(in the rows, 128 means zero)
which system made each run:
H, path 1 (11 x 22):
[[ 99 146 133 159  81  96 188 120 190 119  95 107 149 105 139 117 173 163
  122 148 138 130]
 [156 155 164 112 162 163  69 132 124 128 133 144 106  87 132 182 112 139
  189  94 133 101]
 [125 131  94 123  79 140 127 154  80 146 157  91 146 128 139  89 136  50
   94 151  89 140]
 [150 119 169 105 174  82 139 123 135 136 112 161 122 180  76 151 112 171
   90 159 147 138]
 [ 80 106  78 142 153 174 145 117 149  84 136 121 108 100 178  89 119 147
  127  75 151 152]
 [132 163 150 141  56 112 128  94 139 158  85 149 157 110 114 161 174 147
  184 156 122 109]
 [168 117 147 120 158 134  88 181  93 138 160  95 102 126 138 142 109  83
  118  64 127  77]
 [113 148 103 107 120 124 139 124 162 132 145  94 152 136 115 105 127 111
   68 203  97 195]
 [104 109 159 109 159 133 153 126 102  81 116 198 103 143 115 147  99 174
  153 126 169 121]
 [105 126  75 175 109 131 127  92 116 171 108 110 131  92 155  70 167 125
  135  71 129 126]
 [188 132 168 115  89 115 114 122 177 143 107 107 135 172 121 207 132 132
  157 144 111 101]]
T, path 2 (11 x 22):
[[133  80  85 139 134  86 161 141 128 109 149 132 206 127 133 118 129  88
   84 110 146  85]
 [108 154 169 160 139 135 160 134 138 120 118 109  64 168  97 108 165 179
  168 170 140 140]
 [102 139  83 113 120 154  85 162 135 114 142 155 117  46 164 116  70 114
  103 113 116 143]
 [156 107 114 140 119  87 117 126 143 148 121 142 182 171  83 174 166 116
  159 174 125  76]
 [ 99 115 143 139 138 156 186 172  74 100 163  95  71 138 136  73 120 106
  112 114 142 136]
 [115 147  95 140 132 103 111 121 214 137 107 151 143  97 122 128 103 181
   98 168 123 155]
 [125 127 139 106 133 151  84 150  65  90 148 165 134 139 125 158 143 100
  199 144 131  81]
 [119 105  86 178 109  94 180 156 128 171 134  88 135 105 116  82 147 108
   88 101 135 107]
 [130 139 151 113 129 156 125 145 186 100 126 126  66 171 116 159  92 176
  142 186 117 157]
 [103 139 117 118 141 125 111 140  89  89 166 172 200  59 145 106 112  96
  115 131 139 103]
 [122 111  86 163 135  98 132 134 132 175  98 107 103 166  73 127 193 144
  165 147 129 112]]
X, path 3 (11 x 22):
[[140  94 118  98 155  83 150 108 138 151  81 154 176 131  86 190 168 132
  135 101 153 123]
 [123 145 148 135 122 163 103 140 115 106 135  63  65 149 182  93 156 120
  127  81 105 139]
 [158 158 178 123  90 120 169 130 128 173 148 134 161  84  95 151  88 115
  106 166 130 122]
 [109  85  64  76 183 136 108 133 120  89 135 121 148 165 130 139 140  92
  103 131 123 165]
 [113 148 169 167  79 130 147  79 105 114 112 153 128 117 186  78 125 162
  127  83 141 116]
 [168 112 146  91 164 111 114 171 143 165 114 132 103 109  89 205  95 128
  124  94 140 109]
 [124 130  83 146 112 146 127 124 135 119 153  57 169 130 165  88 180  73
  119 119 103 131]
 [134 153 211 100 119 134 170  87  87 129 116 162 124 153 101 142 118 156
  135 162 143 160]
 [109 105  75 101 149 127 100 182 144 117 121 134  92  99 150 121  78 120
   58  95 117 153]
 [164 117 136 158  92 129 132  64 144 121 133 135 209 140 169 139 140 120
  155 100 129  74]
 [111 132 168  95 190 131 151 161  84 133 113 116  83 112  83 154 161 130
  145  94 160 143]]
B, path 4 (11 x 22):
[[115 162 191 166  91 122 156 146 167  96 113 115  79 132 153 115 130 187
  137 137 133 115]
 [162 161 148 109 116 142  72 113  81 172 145 143 168  69 134 148 118  85
  147 103 113 102]
 [104  79  85  72 139 129 155 136 121  96 101 127 129 182 112 167 159 101
  131 142 133 168]
 [129 141 150 186 141  95 160 143 139 161 141  91  97 142 107  60 135 159
   77 136 127 126]
 [156 142 144 121 125 165  92  77 151 110 160 169 176  99 159 152  60 144
  142 123 128 115]
 [ 75 122 115 109 124 114 134 155  94  77  90 142 133 107 139 138 198 116
  164 102 149 119]
 [172 121 132 146 134 112 122 122 123 223 105  96  87 172  77 136 143 140
  132 124 120 128]
 [145 121 139 102  96 153 157 135 161  87 163 109 151 126 172 142  61  99
   73 135 112 150]
 [ 82 158 135 131 180 105 110 140 101  95 142 164 171  90 105  99 170 141
  138 167 148 118]
 [136 111 112 150 121 165 127  56 115 167  99 139  88 159 131 123 130 160
  174  77 140 137]
 [147 117 126 122  68  78 118 180 167 122  95 108 133 127 166 151 124 112
   70 101 108 100]]
G, path 5 (11 x 22):
[[134 130 116 113  95  90 175 130 138 158 136 110 192 122  92 130 143  92
   77 188 118 153]
 [119 123 152 122 201 146 113 142  84  76 171 107 110 188 127  92 154 119
  131 140 130 128]
 [116 134 113 151 132 158 124  45 135 153 107 164 109 108 145  94 101 186
  140  91 144 162]
 [142  96 125  80 108  94 113 162 136 124  78 171 137 116 116 212 127 119
  136 102 136 100]
 [144 158 154 163  97 131 135 159 146 140 155  45 132 100 153 115 165  96
  132 109 111  96]
 [117 131 126 118 135 145 182 115 138 143 141 116 113 162  79 117 111 140
  109 211 123 191]
 [112 128 129  92 167 147  68 107  50  94 142 159 135 134 155 102 128 110
  115 103 125 145]
 [148 109 120 177 132 101 136  72 160 162 100 148 159 123 128 135 146 174
  156  74 156  85]
 [126 112 127  93 106 129 150 198 172 114  92 106  68 111 129 189 112 124
  120 114 128 141]
 [142 195 169 129  96 142  98 119 125 135 160  97 169  97 140 116 140  98
  126 181  93 136]
 [112  94 110 133 159 131 188 109  68 143 151 138 145 169  70 104 146 112
  138 158 153 134]]
U, path 6 (11 x 22):
[[106 115  77 148 101 128 142 216 122 145 139  88  92  89 118 110 129  81
  118 124 118 107]
 [153 138 137 148  99 132 113  54 161 152 105 130 149 184 120 145 160 165
  177 167 113 133]
 [104 105 127 117 163  99 108 180 105  50 152 159 150 134 160 108 114 119
   83 116 140  89]
 [113 149  87 129 143 173 150  93 170 180 136 109 137  65 106 126 119 136
  138 143 135 190]
 [141 103 144 137 100 145 115 151  86 116 121 163  65 165 135 143  97 140
  168 101 133  74]
 [138 143 101 152 126  72 107 159 193 152 123  86 160 116 124 122 163 126
   84 152 108 119]
 [119 131 147 115 137 176 134  65 110  72 144 159 175 130 156 145 140 135
  194 126 153 124]
 [ 86 116  65 140 133 114 113 181  94 149 129 134  74 106 125  66 110 118
   77 126 116 145]
 [180 133 143 125 110 148 137  84 177 169 135 135 147 145  95 189  92 149
  159 165 126 126]
 [105  96 128 151 138 100 138 171 134  64 113 128 114 144 168 120 152 141
  119  66 149  77]
 [121 191 119 137 142 152  78  94 141 169 139 116 153  69 122 107 147 129
  147 165 106 156]]
R, path 7 (11 x 22):
[[100 149 137 106 129 198 155 110 118 120 125  87  79  95 152 112 131 122
  153  98 127 200]
 [135 113  96 103  77  79 106 117  91 182  76 148 157 141 111 141 166  95
  104 126 108 133]
 [175  95 178 106 179 139 141 127 105  96 163 122 125 186 134 148  92 118
  110  87 149 101]
 [ 95 139  95 128 139 144 148  82 171 112 122 104 160  94 172  91 138 138
   87 112 129 194]
 [133 157 182  93  78 112 109 110  98 131  63 159 110 127 131 168 165 138
  163 114 126 129]
 [156  93 112 117 146 142 148 157  85 162 159  81 113 123 128 126 111  61
  102  62 129 117]
 [137 113 121 116 150  97 135  71 171 124 108 116 165 200 119 126 158 155
   90 158 123 172]
 [114 157 189  99 100 159 118 110  77  74 133 158 122 108 184 114 102 127
  123 105 129 140]
 [144 106  79 117 148 130 124 111 136 193  99 121 145  75 119 162 146 113
  139  50 139 136]
 [129  92 142 117 118  94 164 146 133  90 100 104 111 223 130 138 175 130
  110 130 126 122]
 [155 170 179 119 118 141 128  98 116 146 158 102 143 105 159  94  86 117
   65 118 111 161]]
T, path 8 (11 x 22):
[[163 148 120 135 147 143  81 162 166 168 171  97 100 122 113 134  73 117
   95 157  94 131]
 [112  87 102  91 140 144 176 114 114  87 147 169 186 144 109 162 111 106
  144 172 154 132]
 [ 83 146 134 166 138  80 122 151  94 115 115 124 114 146 126  51 195 150
  105 139 127 119]
 [135 126  96 161 130 167 102 144 167 158 136 146  60  96 125 139  60 168
  157 106 129 114]
 [129 116 137  92  83  99 146 176 137  87 120 141 183 114 129 197 138  86
  126 152 128  96]
 [124 145 135 161 176 139 138 140 111 138 179  63 128 152 101  73 175 111
  131 164 125 131]
 [ 85 116  72 128 103 161 148 115 143 135 116 172  90 109 125 111  68 159
  122 159 125 184]
 [136 120 147 126 130  64  69 160 118  88 111 180 158 151 136 144 138 137
  113 136 123  63]
 [129 116 130 177 164 152 178 149 120 142 164  86 117 102 105 113 148 120
  178  90 165  83]
 [ 95 148  95 108  67 132 146 164 183 121  94 111  95 106 139 143 124 127
  105 176 101 185]
 [156 142 136 120 162 131  54 132 102 118 185 150 170 153 123 117 103 105
  119 178 107  96]]
R, path 9 (11 x 22):
[[ 84 146 164 112 122 146 185 118 127  91 108 123 100 100 159  98 120 155
   97 108 145 188]
 [149 145 110  96  82 124  69 109 125 187  76 122 121 105 140 161 152 102
  134  92  95 152]
 [158  77 144 108 142 123 182 135  87 112 147 110 158 186 111 161 148  81
  128 105 151  95]
 [119 138 138 119 177 120 132  93 137 128 129 116 128 138 141  74 122 159
   49 118 129 192]
 [131 141 134 103  71 160  98  68 125 110  90 154 137 124 178 160 127 134
  163 105 117 147]
 [134 106 134  98 142 103 163 168  93 146 117 116 146  81 114 159 152  78
  111  59 154 103]
 [147 112 131 135 160 124 132  95 151 147 114  75  96 207 127 106 164 151
  102 117 116 165]
 [126 141 159  94  57 145 148  93 108  97 128 144 162 132 171 122  94 106
   96 149 110 165]
 [141 133 134  80 186 129  87 111  99 148 114 146 156  77 117 172 140 108
  142  69 147 139]
 [110  75  97 151 121 125 170 117 116 114 102  99 103 184 145  99 173 134
  133  75 143 122]
 [159 147 180 106  83  89 143 127 148 148 102 126 130 132 148 139  92 138
   44 124 108 157]]
P, path 10 (11 x 22):
[[166 137 140 123 174 122 104  84 105 190 145 146 138 156  78 122  98 139
  105 155 123 148]
 [ 89  70  82 120 128 147 188 135 152  68 118 138 125 132 160 135 113 135
  122  90 159 136]
 [136 182 174 159 121  77  70 129 134 129 118 128 157 100 151 105 167 148
  116 121 116  86]
 [138 128 116  91 146 196 122 123 114 167 130 123  70 102 100 176  96 117
  178 112 130 161]
 [120 102 102 134  67  86 164 156 131 120 112  92 151 169 140 108 169  87
   79 150 107 127]
 [145 155 198 137 189 131 119  86 123 112 157 160 133 155 106 122 104 185
  141 150 150 121]
 [ 80 110  56 109 128 155 141 146 139 117 125 140 127  51 157 120 103 108
  108  84 134 161]
 [165 140 152 129 110  81  66 114 131 135  93 119 153 167 136 158 192 124
  152 112 109  84]
 [142 130 155 143 123 178 175 146  97 169 160 115  55 121 104 118  69 130
  138 119 140 131]
 [ 98 129  94 106 109  94 153 127 189 107  97 114 169 138 130 132 162 127
   79 181 109 182]
 [127 142 181 124 167 144  91 109  56  79 161 171 148 141 146 114 133 130
  167 116 145  90]]
P, path 11 (11 x 22):
[[107  86  69 135  76 148 196 159 115 138 137 120 115 145  98 131 124  93
  145 165 127 127]
 [128 140 142 159 146  80  98 130 155  91 139 148 145 185 126  93 134 170
   94 194 118 107]
 [115 129 101 134 158 195 114 111 135 107 175 166 143  61 147 133  65 139
  173 109 145 120]
 [119 111  64 138  98  86  91 174 148 150  88 126 140 107 120 150 175 106
  140 124 110  88]
 [161 143 162 162 118 161 105 132 128 141 159 104  75 190 120 128 115 148
  177 160 113  98]
 [ 99 124  87 132  88 138 185 150 157 131 150 139 149  87 111 120  80 114
  102 195 125 157]
 [111 119 112 121 183 104  70 131 130  60 140 154 173 162 128 134 173 130
  146 169 127 102]
 [134 112  88 182 120 164 104 117 101 162 156 153 108  95 141  86  84 132
  160  82 132  82]
 [143 119 101 128  89  96 126 168 218 141  83 121 111 134 111 193 131 144
  128 149 117 115]
 [122 164 171 144 125 166 130 160 103  91 185  94 118 141 126 106 145 106
  173 190 117 103]
 [110 119  59 130 125 128 119 105 117 172 130 175 155 113  88 103 101 128
  111 182 117 161]]
U, path 12 (11 x 22):
[[135 149 158 100 153 135 156 124 125 178 119 146  93  71  95 140  77 154
   93 102 148 179]
 [162 126 168 113  97 139 141 166 126 152 111  85  75 124 127 189 126 103
  153  73 126 102]
 [140 158 162 151  96  90 115 118 120 141 111  76 156 153 145  99 215 108
  122 123 107 108]
 [109 143 153  76 144 126 123  98  69  87 137 153 191 143 125 117 155 102
  117 170 129 160]
 [113 105 110  93 146 152 172 124 106 142 132 124  92 134 120 101  80 122
   63 119 134 197]
 [174 139 189 128 130 121 159 130 136 183 112 124  78 125  91 165  94 164
  130  97 145 121]
 [137 146 172 115 103 100 119 174 144 106  97  82 122 118 154 165 183 105
  136  89 122 101]
 [127 162 136 122 112 138 105  73  82 131 132 103 179 135 153  84 192  92
  129 126 103 151]
 [114 114 133  89 137 122 159 129  51 124 144 161 137 158  95 106 112  99
   91 169 132 156]
 [142 116 145 100 153 128 177 132 171 149 114 104  81 146 102 152  91 161
   77 122 136 184]
 [159 153 212 130 125 124 133 131 128 133 110 117 102  98 148 159 123 150
  141  55 147  96]]
X, path 13 (11 x 22):
[[122 141 174 128  95  87 136 166 139 129  75 167  63 125 113 148 113 184
  117 132 142 118]
 [158 115  77 158 168 141  73 156 167 147 183  91 141 123 128 120 103 105
  122 121 106  90]
 [ 96 137 130 133 105 150 181  82 121 112 126 133 174 121 113 132 189 122
  198 168 146 137]
 [106 146 150 110 146 100  86 166 107 129  92 151  52 156 110 105 123 168
   91 147 116 158]
 [147 108  73 178  92 154 122 124 169 149 169 131 138 113 150 113  63 124
  126 124 111  93]
 [110 117 138 118 168 108 153 128 134  90 119 145 178 135  96 167 194 136
  180 149 167  98]
 [107 173 131 143 142 141  68 125 109 154 107 107  54 120 142  74 153 157
  125 116 104 168]
 [154 121 116 141  53 136 151 152 148 157 146 141 129 127 115 160  64 116
  139 175 112  98]
 [102  97  93 133 208 101 140 136 133  82 153 132 170 157 104 111 170 129
  120 152 151 113]
 [107 169 141 149 109 169 102  70 138 141  99 144  83 101 159 103 130 187
  164 109 121 164]
 [142 123 129 124  94 104 108 213 127 138 127 149 104 111  99 178  99 109
  135 148 118  71]]
G, path 14 (11 x 22):
[[130 129 119 128 143 100 124  61 116 143 104 111 185 178 121 110 213 126
  134 137 123 149]
 [160 106 170 113 154 143 150 120 107 145 107 117  57 168 119 145 109 155
  123  59 146 140]
 [135 156 151  79 120 134 122  93 167 129 107 125 173  68 153 169 124 127
  106 101 126 180]
 [138 139 174 112 117 111 156 129  98 133 109 110 147 154  89 169 202 111
  183 158 139 109]
 [142 129 119 118 140 160 138 110 105 187 127  64  85 141 128  94 138 104
   98  85 113 187]
 [154 125 175  81 147 116 136  67 136 105 117 153 179 174 134 163 111 148
   99 138 137 156]
 [107 140 177 115 163 134 145 131  86 121 106 126 116  86 125 142 182 133
  167  64 167 120]
 [157 137 102 116 111 149 124  88 184 187  95  83 114 138 115 172 156 133
  155 128 105 169]
 [151 133 195  75  84 116 160 140  74 125 116 119 125 162 133 147 118  94
   83 127 115 148]
 [133 153 158 126 207 123 141  88 121 148 148  97 177 103 109 109 170 130
  114 109 152 153]
 [122 105 125 100 137 170 149  80 135 110  93 129  98 187 125 168 154 151
  180 117 142 164]]
B, path 15 (11 x 22):
[[103  93  71 148  99 162 155 167 136 129 118 124  81 111 121 154 132 115
  193 105 137 101]
 [133 159 104 129 102 126  92 176 171 178 122  81  80 105 114 129 121 116
  109 165  86 152]
 [126 129  94 129 123 184 109 140 110 101 199 118 138 141 144 103  87  83
  143 189 100 124]
 [ 65 108  39 154 148 137 127 151 138 121 125 161 106  84 123  84 122 147
  128 134 143 139]
 [138 140 104 174 118 148  68 132 182 136 123 112  68 154 151 131 128 168
  176 133 104 100]
 [132 126  98 138  65 154 126 196 122 134 156 118 121  74 144 145  94  75
  149 127 112  87]
 [ 99 138  75  94 168 154  95 172 141 138 140 119  97 109  89 138 137 109
  141 184 111 180]
 [107 121  73 182 103 169 141 112 131 135 163 100 104 164 144  58 127 131
  142 161 108 138]
 [110 125  77 155 112 119  77 164 153 118 133 177 110  85 153 109  65 151
  111 129 114 103]
 [116 131 101 135 155 176  87 161 150  96 148 107  99 113 138 155 152 123
  210 120 126  99]
 [117 137  74 145  58 141 153 156 130 193 118 101  96 101  99 127 138  95
  153 160 105 135]]
H, path 16 (11 x 22):
[[142 153 159 114 102  95 157 139 122 180 115  80 123 150 101 114 149 109
   68 167 102 169]
 [125 121 161  73 187 149 121 117 132  80 116 156  98 139 140 157  87 160
  105  99 146 172]
 [ 81 137 111 135  89 148 179  87 101 124 109 121 151  89 152  91 176 114
  139 104 143 163]
 [179 142 185 122 118 113 109 102 114 182  86 120 102 156 104 181 153 146
  163  89 130 110]
 [133 136 136 100 122 140 114 162 133 106 140  63 111 119 182 116 117  84
   65  88 102 156]
 [120 161 181  74 138 122 160 100 121 119 121 154 162 124  92 159 132 142
  118 186 140 187]
 [107 100 127 116 155 163 146 122  54 130 116 142  72 130 131 108 132 125
  148  56 155 141]
 [143 143 131 137  66  99 129  77 154 173  71 100 134 151 150 115 167 144
  100 111 102 158]
 [157 126 198  82 146 130 136 148 149  89 125 113 126 120 146 200 111 124
  129  81 145 112]
 [ 94 171 130 105 139 156 130 133  90 139 140  91 131  72 121  90 162  93
  121 145 115 189]
 [148 123 171  92 106 133 130  89  77 149  96 166  96 187 106 146 103 143
  131 135 127 151]]

runs to name:
path 17 (2 x 22):
[[ 86 126  81  81 186 157 120 112 145  94 141 135 146 111 129 121 116 128
   96 153 129 206]
 [121 143 146 153  97 105  84  91  90 120  86 174 143 133 161 108 166 151
  160  89 130  87]]
	R
path 18 (2 x 22):
[[ 88 143 130 133 132 138 164 123 155  88 142 163 149  77 147  98  76 167
   87 160 143 161]
 [106 106  90 128 141 145 124  96 100 139 108 178 147 107 101 156 160 134
  210 108 156 108]]
	H
path 19 (2 x 22):
[[154 127 118 146 120 171 105  56 128 134 126 111 144 143 167 140 158 125
  189  67 122 108]
 [102 104 138  96 105  87 214 165 115 125  91 138 135 109 107 146 133 113
   80 118 157 152]]
	R
path 20 (2 x 22):
[[112 130 164 106 164 101 119 166 103 102 103 149  68 156 128 100 109 156
   66 124 134 160]
 [168 159 165  99 112 146 143 116 164 171 129  97 146  63 133 172  91 116
  101 105 122 158]]
	U
path 21 (2 x 22):
[[109 100 119 149 139 150 184  73 126 122 119 158 133 108 153 101 101 164
  123  60 174 137]
 [154 140 164  94 131  98  92 155 172 115  82 125 114 105 144 202 140 145
  132  79 128 111]]
	X
path 22 (2 x 22):
[[125  93  87 159 188 107  92 120 153 123 106 115 119 150 136 110 174 158
  132  64 143 102]
 [127 136 169 152  46 116 196 130 160 109 108 115 111 145 158 120 113 157
  106 139 127 129]]
	R
path 23 (2 x 22):
[[130 172 186 125 139 101 106 151 179 113  96 111  96 149 109 155 160 177
  132 173 117 138]
 [155 141 158 137  94 174 147  96  61 154 176 114 155 108 148 103 111  77
  145 104 123 111]]
	B
path 24 (2 x 22):
[[ 97  89 117 126 113 149 193 151 104  73 137  95 110 182 146 108 153  98
  132 123 139 126]
 [152 163 157 124 127  88 102  99 133 187 115 137 148 107 120 108 106 152
   53 133 114 157]]
	R
path 25 (2 x 22):
[[150 115 119  88 159 151 106  56 142 152  89 126 119 172 116 160 143 150
  139 110 126 190]
 [121 113 165 130  78 108 185 156  81  96 124 129 126 120 166 102 114 102
   87  77 145 102]]
	P
path 26 (2 x 22):
[[135 117 137 108  84 138 152 164 110 118 119 105 129  81 165 159 135  77
  137  48 135 104]
 [139 166 147 139 120  98 144 124 186 155 117  79 148 140  96 132 170 142
  110 192 112 148]]
	G
path 27 (2 x 22):
[[112 147 102 120 172 155  95 109  85 181 135 133  80 114 110  70 105 141
  100 118 120 182]
 [136  83  82 133  78 123 106  89 140 106 107 175 164 171 155 158 115 131
  149 121 124  96]]
	R
path 28 (2 x 22):
[[155 143 207  98 114 114 160 123 141 137 104 152 112 115 121 173  76 159
   95 117 144 146]
 [141 125 141 105 143 119 123 159 124 138 106  80 115  96 143 162 162  95
  124  37 132 120]]
	U
path 29 (2 x 22):
[[108 104  47 103 144 157  96 133 172 110 133 144 122 140 109 158 110 127
  151 186 111 162]
 [ 89 137 130 186  99 107 118 123 107  83 125 170 142 131 155  66 156 164
  150 140 134  79]]
	X
path 30 (2 x 22):
[[100  99  91 132 157 101 104  73 136 108  76 174 144 154 141 118 166 175
  135  96 148 135]
 [162 120 178 163  96 103 144 150 139 136 101 107  87 158 145 143 136 152
  139  76 137  65]]
	B
